[[ 3.07  3.72  0.78 -3.46 -0.73  1.70  1.22  2.12 -7.26]
 [ 1.37  0.57  1.96  0.38  4.81  1.45  1.18  1.65 -2.33]]
:
[[-7.26 -2.33]
 [ 2.12  1.65]
 [ 1.22  1.18]
 [ 1.70  1.45]
 [-0.73  4.81]
 [-3.46  0.38]
 [ 0.78  1.96]
 [ 3.72  0.57]
 [ 3.07  1.37]]

[[-0.34  1.93  0.06  1.09 -0.96  0.09  0.08  0.07 -2.42  0.32 -1.15]
 [ 0.10  0.84  0.26  0.34  1.59  0.39  0.39  0.23 -0.83 -2.23  1.53]
 [-0.27 -0.20  0.43  1.00  1.93  0.17  0.20  0.06  0.48 -0.23 -0.41]
 [-1.28  2.82 -0.03  2.81 -1.84 -0.20 -0.12 -0.29 -3.10  1.11 -2.56]
 [-2.69  3.42 -1.05  4.05 -5.93 -1.23 -0.99 -1.35 -3.05  2.08 -3.12]
 [ 1.98  2.25  1.23 -1.29  2.86  1.58  1.27  1.70 -4.34 -0.73 -0.53]]
:
[[-1.15  1.53 -0.41 -2.56 -3.12 -0.53]
 [ 0.32 -2.23 -0.23  1.11  2.08 -0.73]
 [-2.42 -0.83  0.48 -3.10 -3.05 -4.34]
 [ 0.07  0.23  0.06 -0.29 -1.35  1.70]
 [ 0.08  0.39  0.20 -0.12 -0.99  1.27]
 [ 0.09  0.39  0.17 -0.20 -1.23  1.58]
 [-0.96  1.59  1.93 -1.84 -5.93  2.86]
 [ 1.09  0.34  1.00  2.81  4.05 -1.29]
 [ 0.06  0.26  0.43 -0.03 -1.05  1.23]
 [ 1.93  0.84 -0.20  2.82  3.42  2.25]
 [-0.34  0.10 -0.27 -1.28 -2.69  1.98]]

[[ 0.82 -5.60 -0.01  0.76  4.11  2.39 -0.31]
 [ 0.76 -5.90  0.39  1.17  5.10  2.78 -0.61]
 [-0.05 -3.72  0.92  1.39  3.62  2.41 -0.95]
 [ 1.65 -6.45 -0.47  0.47  5.25  2.09 -0.03]
 [-0.93  1.73  1.01  0.65 -0.21  0.19 -0.52]]
:
[[-0.31 -0.61 -0.95 -0.03 -0.52]
 [ 2.39  2.78  2.41  2.09  0.19]
 [ 4.11  5.10  3.62  5.25 -0.21]
 [ 0.76  1.17  1.39  0.47  0.65]
 [-0.01  0.39  0.92 -0.47  1.01]
 [-5.60 -5.90 -3.72 -6.45  1.73]
 [ 0.82  0.76 -0.05  1.65 -0.93]]

[[ 1.10  2.24  4.18  0.00  0.03 -0.14 -1.20 -0.93  1.42  1.22 -0.86 -1.24
  -1.25  0.04]
 [ 0.10  0.12 -5.54  0.01 -0.99 -1.47 -2.28  0.61 -0.80 -0.56 -1.78  0.07
   0.09 -1.03]
 [ 0.09  1.75  2.81  1.29  0.83  0.75  0.39 -0.23  0.83  1.03  1.10  0.21
  -1.13 -0.48]]
:
[[ 0.04 -1.03 -0.48]
 [-1.25  0.09 -1.13]
 [-1.24  0.07  0.21]
 [-0.86 -1.78  1.10]
 [ 1.22 -0.56  1.03]
 [ 1.42 -0.80  0.83]
 [-0.93  0.61 -0.23]
 [-1.20 -2.28  0.39]
 [-0.14 -1.47  0.75]
 [ 0.03 -0.99  0.83]
 [ 0.00  0.01  1.29]
 [ 4.18 -5.54  2.81]
 [ 2.24  0.12  1.75]
 [ 1.10  0.10  0.09]]

[[-1.02 -0.96 -1.47 -0.92 -0.94 -1.68]
 [-3.16 -0.64  1.10 -3.95 -5.11 -1.35]
 [ 0.89  1.37  5.34 -5.32 -3.78  5.22]
 [-1.71  0.04 -2.71 -1.48 -0.84 -3.80]
 [-1.63  1.23 -0.07 -3.86 -3.94 -2.79]
 [-0.65 -0.37 -0.31 -0.63 -0.75 -0.37]
 [-3.80 -0.88 -2.12 -1.69  1.28 -2.77]
 [-2.62 -4.51 -5.82  4.54  0.51 -5.32]
 [-0.85 -0.41 -0.26 -0.64 -0.41 -0.48]]
:
[[-1.68 -1.35  5.22 -3.80 -2.79 -0.37 -2.77 -5.32 -0.48]
 [-0.94 -5.11 -3.78 -0.84 -3.94 -0.75  1.28  0.51 -0.41]
 [-0.92 -3.95 -5.32 -1.48 -3.86 -0.63 -1.69  4.54 -0.64]
 [-1.47  1.10  5.34 -2.71 -0.07 -0.31 -2.12 -5.82 -0.26]
 [-0.96 -0.64  1.37  0.04  1.23 -0.37 -0.88 -4.51 -0.41]
 [-1.02 -3.16  0.89 -1.71 -1.63 -0.65 -3.80 -2.62 -0.85]]

[[ 1.13 -1.16 -0.25  0.43 -0.90 -1.43]
 [-1.33  0.70  0.11  0.16 -0.26  0.10]
 [ 0.95  0.52 -0.02  0.15 -0.10 -0.02]
 [-0.60 -3.74  0.01  0.02 -0.11 -0.04]
 [-2.22  2.71 -0.07  0.10 -0.15 -0.10]
 [-2.29  0.53 -5.03 -5.23 -6.86 -0.16]
 [-0.36  1.61 -2.89 -2.15 -0.76 -1.38]
 [-1.93 -0.20  0.05 -0.09 -0.27  0.04]
 [-0.81  0.95 -0.05  0.15 -0.26 -0.26]
 [-2.70  0.79 -0.09 -0.02 -0.24  0.12]
 [-0.20 -1.02 -0.17 -0.09 -0.28  0.20]
 [-1.85 -0.91  0.11 -0.09 -0.26  0.00]]
:
[[-1.43  0.10 -0.02 -0.04 -0.10 -0.16 -1.38  0.04 -0.26  0.12  0.20  0.00]
 [-0.90 -0.26 -0.10 -0.11 -0.15 -6.86 -0.76 -0.27 -0.26 -0.24 -0.28 -0.26]
 [ 0.43  0.16  0.15  0.02  0.10 -5.23 -2.15 -0.09  0.15 -0.02 -0.09 -0.09]
 [-0.25  0.11 -0.02  0.01 -0.07 -5.03 -2.89  0.05 -0.05 -0.09 -0.17  0.11]
 [-1.16  0.70  0.52 -3.74  2.71  0.53  1.61 -0.20  0.95  0.79 -1.02 -0.91]
 [ 1.13 -1.33  0.95 -0.60 -2.22 -2.29 -0.36 -1.93 -0.81 -2.70 -0.20 -1.85]]

[[-0.05 -2.16  3.43  1.27  0.82  6.55 -0.80 -0.84  6.60 -1.37 -1.90  2.12
  -1.14 -4.88]
 [ 0.75 -1.82 -4.92 -0.60  0.85 -0.48  2.05  2.34  0.63 -0.57  0.52 -1.89
   0.30 -1.98]
 [ 4.59  0.32 -2.59 -4.72 -3.60  3.48  0.09  5.27 -1.12 -1.05 -0.45  3.17
  -2.54 -3.76]
 [-2.73 -0.51 -1.06  0.78  1.36  1.47 -6.42 -0.03 -0.84  2.05 -1.36  0.20
  -0.36  0.88]
 [-0.40 -4.37  2.79  2.98  0.72 -1.58  0.92  1.82  3.03 -3.95  2.54 -0.27
   5.75  0.40]]
:
[[-4.88 -1.98 -3.76  0.88  0.40]
 [-1.14  0.30 -2.54 -0.36  5.75]
 [ 2.12 -1.89  3.17  0.20 -0.27]
 [-1.90  0.52 -0.45 -1.36  2.54]
 [-1.37 -0.57 -1.05  2.05 -3.95]
 [ 6.60  0.63 -1.12 -0.84  3.03]
 [-0.84  2.34  5.27 -0.03  1.82]
 [-0.80  2.05  0.09 -6.42  0.92]
 [ 6.55 -0.48  3.48  1.47 -1.58]
 [ 0.82  0.85 -3.60  1.36  0.72]
 [ 1.27 -0.60 -4.72  0.78  2.98]
 [ 3.43 -4.92 -2.59 -1.06  2.79]
 [-2.16 -1.82  0.32 -0.51 -4.37]
 [-0.05  0.75  4.59 -2.73 -0.40]]

[[ 2.59  0.06  2.69 -1.88]
 [ 7.44  1.69  2.18 -1.75]
 [-1.00  0.20 -1.31 -1.90]
 [ 3.13 -1.07 -1.82 -0.40]
 [-3.28 -2.80  2.11 -1.94]
 [ 0.74 -0.87 -0.21  0.19]
 [-2.12 -2.80 -1.82 -2.16]
 [-3.28 -2.38  0.39 -2.16]
 [ 6.90  1.00 -1.32  0.01]
 [ 5.22 -2.22 -0.92 -0.64]
 [ 1.30  2.77 -1.29 -1.27]]
:
[[-1.88 -1.75 -1.90 -0.40 -1.94  0.19 -2.16 -2.16  0.01 -0.64 -1.27]
 [ 2.69  2.18 -1.31 -1.82  2.11 -0.21 -1.82  0.39 -1.32 -0.92 -1.29]
 [ 0.06  1.69  0.20 -1.07 -2.80 -0.87 -2.80 -2.38  1.00 -2.22  2.77]
 [ 2.59  7.44 -1.00  3.13 -3.28  0.74 -2.12 -3.28  6.90  5.22  1.30]]
